One turning vector, and how many ticks it has turned
The counts run from 0 to 768.
[  5 -15  13  18   2   6  -4  -5  20   2  -4  21  11  29   5   5   7 -16
   8 -16  32  -3  27   5  -5   9  -5 -15  -7 -21  -1 -20   4  -5  -5  14
   9  -8  12  -8  16 -16   0   6  14  14  -3  15  21  -2  16  -8  -1  -8
  36 -20  -3  -9   2  17   9] => 455
[ 16 -10  12  15  -7  11  -5 -11  17  20  15  19  -3  19   5   8   1 -17
  -4 -13  16   1   5   8   9  -7 -16 -11  -3  -3  -1   1  25   8  -6 -13
   7  -8  -2  -8   6  10 -16   8  -2  -4  -5  20  28 -17  21   5  -6  -6
  38  -3 -24 -10  15  28  10] => 80
[  3 -26  16   8  -2  32  -8  -4  12   7  12  14   7  20  19   7  -1 -13
  -3  -7  30   8   5   6   4   8  -2 -19  -3   1 -16  -8  11   6   0  16
   0 -10   9 -11  16  -4 -13  12  -7   1   5  22  18  -6  16  -2  -5 -27
  28 -12  -7  -7  -1  30   4] => 739
[  6  -8   4  27  -1  12  -8  -8  23   2  -4  23   7  33   6   3  -7 -10
   4 -18   3  -1  28   4   7   0 -13 -16   2 -20  -3   2   9  -2   6   6
  14   3   3 -10  18   1   5   1   2   5  -9  20  23  -8  26  -3   2 -13
  37  -5  -2  -3  17  24   7] => 134
[  4 -31  20  -1 -17  13   7   1  24  21  -4  12   5   6  17  -5   1 -14
   9 -13  37   7  -1   1  17   8  -4 -20 -11 -10 -19   6   0   3  -9   5
  14 -21  14  -9  19   4   0   7  11  -5   3  10  23   2   5 -13  -8 -18
  25 -15 -14  -5  -6   9  16] => 451
[ -1 -29  16  -1  -9  35   4   5  25  21   4  21   8  17  28   0  -5  -3
  10 -11  28   7   4  -1  12  -2  -4  -3   1 -10 -14  10  10   4   5   9
   8 -16  16 -10  15   3  -5   2  -8 -11   6  22  17   7  10  -7 -11 -23
  27  -7  -5 -15  -8  14  10] => 388
[ 13 -19   4   8  -2  23  -4   8  14  10   9  19  -1  32   4   4  -6 -15
  13 -13  33  -1  18   8   7  -2  -4 -12   2  -8   1   6  12  13  16  10
  -9 -16   8 -14  12   3   4  -1   9  -6   0  14  22 -17  25  -1   3 -11
  32  -5 -11 -11  -6  24   2] => 98
[  3 -29  10   8 -16  25   7   8  28  18  -9  18   6  20  17  -4  -1  -8
  20 -11  31   4   8  -4  19  11   1  -8  -3 -18 -18  13   3   3   8   9
  17 -15  23  -8  19  -1   4  -2  11  -9  -3   1  16   2   9 -15  -7 -22
  25 -10  -4  -1 -12   8  14] => 589
[ 12 -13   5  18  -7  -3  -4  -9  14  16  -2  12   0  25   8   0  -6 -23
   4 -24  18   7  19  12  14   3 -14 -32 -12 -11  -4  -3   6   1  -1  -2
  13  -8   1  -5  13   7   8   5  14   6  -8  15  32 -17  16  -6   1  -5
  34 -11 -15  -1  16  21   8] => 71
[  3 -16   8  16   5  10  -2  -5  12   9   8  18   6  30  23  -3 -14 -16
  -4 -21  10  14  27  14  10   0  -9 -22  -7  -8  -7 -10  18  -2   6   4
  15  -4   3  -7  11   5  -4   6 -10  12   0  27  21  -8  14  -1  -3 -17
  42 -14   0  -7  11  19   4] => 666
[ 17  -7   2  13 -11  12   3   2  23  25   6  24  -4  27   7   1   0 -15
  16 -20  25  -5  12   5  20  -6  -6   2  -4  -9   2   6  19  10   2  -8
  12 -18   5  -4  -1   5   1  -2  18  -7  -3   5  22 -19  20  -3 -15   2
  39  -4 -23  -8   8  14  17] => 127
[  4 -28  13  15 -17  25   0 -14  29   8  -1  18   6  12  11   7  11  -9
   5  -1  26  -3  -3  -9  -1  11 -16  -4  -5 -17 -18  -1   6   4  -3   0
  16  -4  19  -8  21 -11 -21  14  -6  -2  -4   5  17  14   4 -13 -10 -27
  28 -10   1  -6   0  21  17] => 443
[ 11 -29   4   2 -20  20   0  -3  17  22   6  14 -14  19  10   3   1 -21
  17 -13  31   2  -5  -5   8   2 -24 -11 -14 -12 -10   7   4  21   9  -7
  -2 -16  15  -7  12   5  -1   8   2 -10  -4   2  23 -11   2 -16  -3 -18
  29  -2 -14 -12  -3  15  15] => 202
[  0 -30  19  -2 -16  26   2  -2  20  21   6  14   2  11  22   2   7 -14
   5  -5  39   2  -7  -2  -1   4 -11  -5 -10  -7 -16  -4   8  10  -6   1
   4 -19  16  -8  10  -7 -18  14  -7  -4   4  12  18   7   2 -11 -12 -23
  30 -13  -9 -15  -8  15  15] => 645
[  8 -24   2   9 -18  23   7   4  20  31   7  18  -6  19  24  -7 -11 -11
  13 -20  19  10   2   5  23  -3 -14  -6  -5  -8 -13  18  17  10  14 -12
  14 -12  14  -5   7  17   3   0  -3 -10  -3   8  16  -7   5 -13  -7 -17
  33  -5  -7  -5   2  13  14] => 37
[ 15  -5   2  19  -4  24  -5   2  21  16   7  26   0  35   8   7  -3  -9
  14 -15  19  -5  15   4  14  -3  -2   0   5  -9   2   5  19   9  10   4
   7 -12   7  -9   6   2   4  -3   9  -6  -6  12  21 -21  29   3  -7  -4
  37  -1 -17  -7   9  22  11] => 723
[  4 -22   6  16 -18  33  -5 -13  26  10   0  21   4  21  17   5   4  -6
   7  -5  13   0   0 -12   0   8 -24   0  -7 -20 -16   2   8  11   6  -1
  15   0  15  -8  21  -3 -12  11 -14  -2  -3   8  16  11   6 -13  -7 -28
  31  -3   4  -6   6  21  15] => 535
[  6 -21  17   2 -19  11   1  -9  20  31   4  14  -2   7  19  -1   5 -16
   5 -14  33   5  -9  -2  15   1 -15  -4 -14  -7 -16  -3   9   6 -17 -11
  15 -17  11  -1  10   2 -14  14   5  -1  -2   9  24  -2   1 -11 -18  -9
  31  -9 -21  -8   4  12  21] => 19
[  5 -29   8  11 -18   6   4 -11  21  14 -10  11  -2  12  11  -1   0 -19
   9 -16  24  10   4  -4  10  12 -21 -23 -21 -21 -19   2  -5   4   0  -4
  19  -7  15  -4  24   1   0  13   5   5  -5   4  24   2  -4 -20   0 -20
  29 -13  -2   2   3  11  18] => 699
[ 12 -17  11   6  -1  14  -5   0  15  16  12  19  -1  29   4   8   7 -20
  12 -12  42  -8  12   7  -4  -2  -8  -8  -2  -8   2 -15  11   8  -1   6
 -10 -22   7 -10   2 -10  -3   7  14   0   4  16  25 -15  20  -3  -5  -2
  38 -10 -19 -17  -1  19  10] => 355
[ 13 -25  10  10 -16   9   3  -6  25   8  -4  17   0  10  -5   4   2 -16
   7 -11  24   0   9  -1   8   1 -25 -29  -6 -22 -11  21   9   9   7 -14
   9  -1  12 -19  23  14 -10   6   3 -11 -12   5  27  -3  12  -8   8 -19
  23  -8  -6  -5   2  24  10] => 440
[  2 -17   2   5 -12  32   0  -3  23  21  13  24   0  27  29   0  -6  -7
  11 -16  15   4   4  -2   5  -4 -17  10  -3 -12  -7  -2  17  10  12  -5
  11  -6  13  -4   5   1  -6   5 -19   0   4  16  11   6   2 -11 -14 -19
  42  -4   5 -16   1  11  16] => 232
[  9 -28   9  12 -13   3  15   0  25  12  -7  15   2   9  -4   1   9 -19
  14  -9  40   0  11   2   9  11  -6 -20 -11 -20 -15   8   7   4  -2  -5
  17 -13  24 -11  19  -2 -10   4  20  -6  -8  -7  21  -2   3 -13  -5 -12
  29 -18  -9   1  -5  12  16] => 744
[ 14 -19  15  16  -4  24  -9  -1  19   7   2  18   6  23   3   9   5 -11
   3  -4  34  -5   7   7  10   7   4 -16  -1  -5  -6   2  12   8  -3  11
  -1 -15   6 -13  15  -5  -8   6  14  -9  -5  14  26 -18  29   4  -1 -15
  27  -8 -23  -6   2  32   4] => 52
[  6 -10   6  14  -2  15  -4 -14  15  15  18  22   3  27  14   6   1 -15
  -4 -14  17   1  13   8  -6  -4 -21   0  -2  -9   0 -17  24   4  -2  -8
   8  -2   3  -6   2  -2 -22   9 -15  10   0  22  21  -6  12   0 -10 -13
  48 -11  -3 -14  12  25   9] => 78
[ -4 -12  15  12 -13  15  -1 -12  28  20  -2  27   8  24  26   0  -1  -7
  10 -18   9   2  10  -8   5  -1 -23   5  -4 -22  -8  -6   5  -4  -5   0
  23  -2   8  -5  15  -4  -2   7 -10   7  -1  23  16  14   4 -13 -13 -11
  36  -9   3 -16  12   7  17] => 30
[ 16 -28  14   3 -12   9   6   7  17  22   4  13  -2  14   4   0   5 -21
  11 -10  44   0   3   6  13   1  -7 -19  -9  -6  -8   6  14  11  -3  -5
   2 -24  10 -11   8   6  -6   4  17 -12  -1   6  27 -14  13  -6  -4 -10
  27 -10 -24  -9  -7  19  11] => 449
[  0 -15  15  16   0  20  -2  -1  18  17   4  19  12  26  27   2   0 -11
  -1 -15  23   8  11   9  10  10   8  -2  -5  -4 -11 -20  10  -6 -15  12
  18 -14   8   0   7 -13  -8   8   4  10   3  22  17  -3  15  -2 -18 -12
  38 -19 -14  -8   4  12  11] => 22
[ -2 -20  12   9  -9  20   4   2  21  25   2  21   9  25  36  -8 -13  -9
   9 -23  14  13  19   6  15  -2 -10 -10  -4 -12 -11   3  10  -3   7   4
  21  -8   9  -8  15   8   5   1 -10   4   2  23  17   7   6  -9 -10 -19
  35 -12   3 -11   4   5  11] => 131
[  3 -15  -1  16  -9  24   1  -9  23  17  10  24  -1  24  24   2   1 -14
   6 -14  12   4   5  -1   3   3 -19   8  -9 -15 -10  -9  18   6   6  -8
  19  -1  16   1   2  -7 -14   9 -14   9  -3   7   9   4  -2 -13 -16 -18
  47  -8   5  -7   7  10  16] => 765
[  1 -16   2  17  -2  34  -1   2  20  11   1  24  11  36  28  -2 -10  -5
   7 -19  12  10  18   2  15   4   4   1   1 -12  -9   1  14   1  13  14
  18  -7  15  -4  13  -4   4   2  -4   2  -1  19  14  -1  15  -2 -10 -21
  38 -12   3  -3   3  15  10] => 527
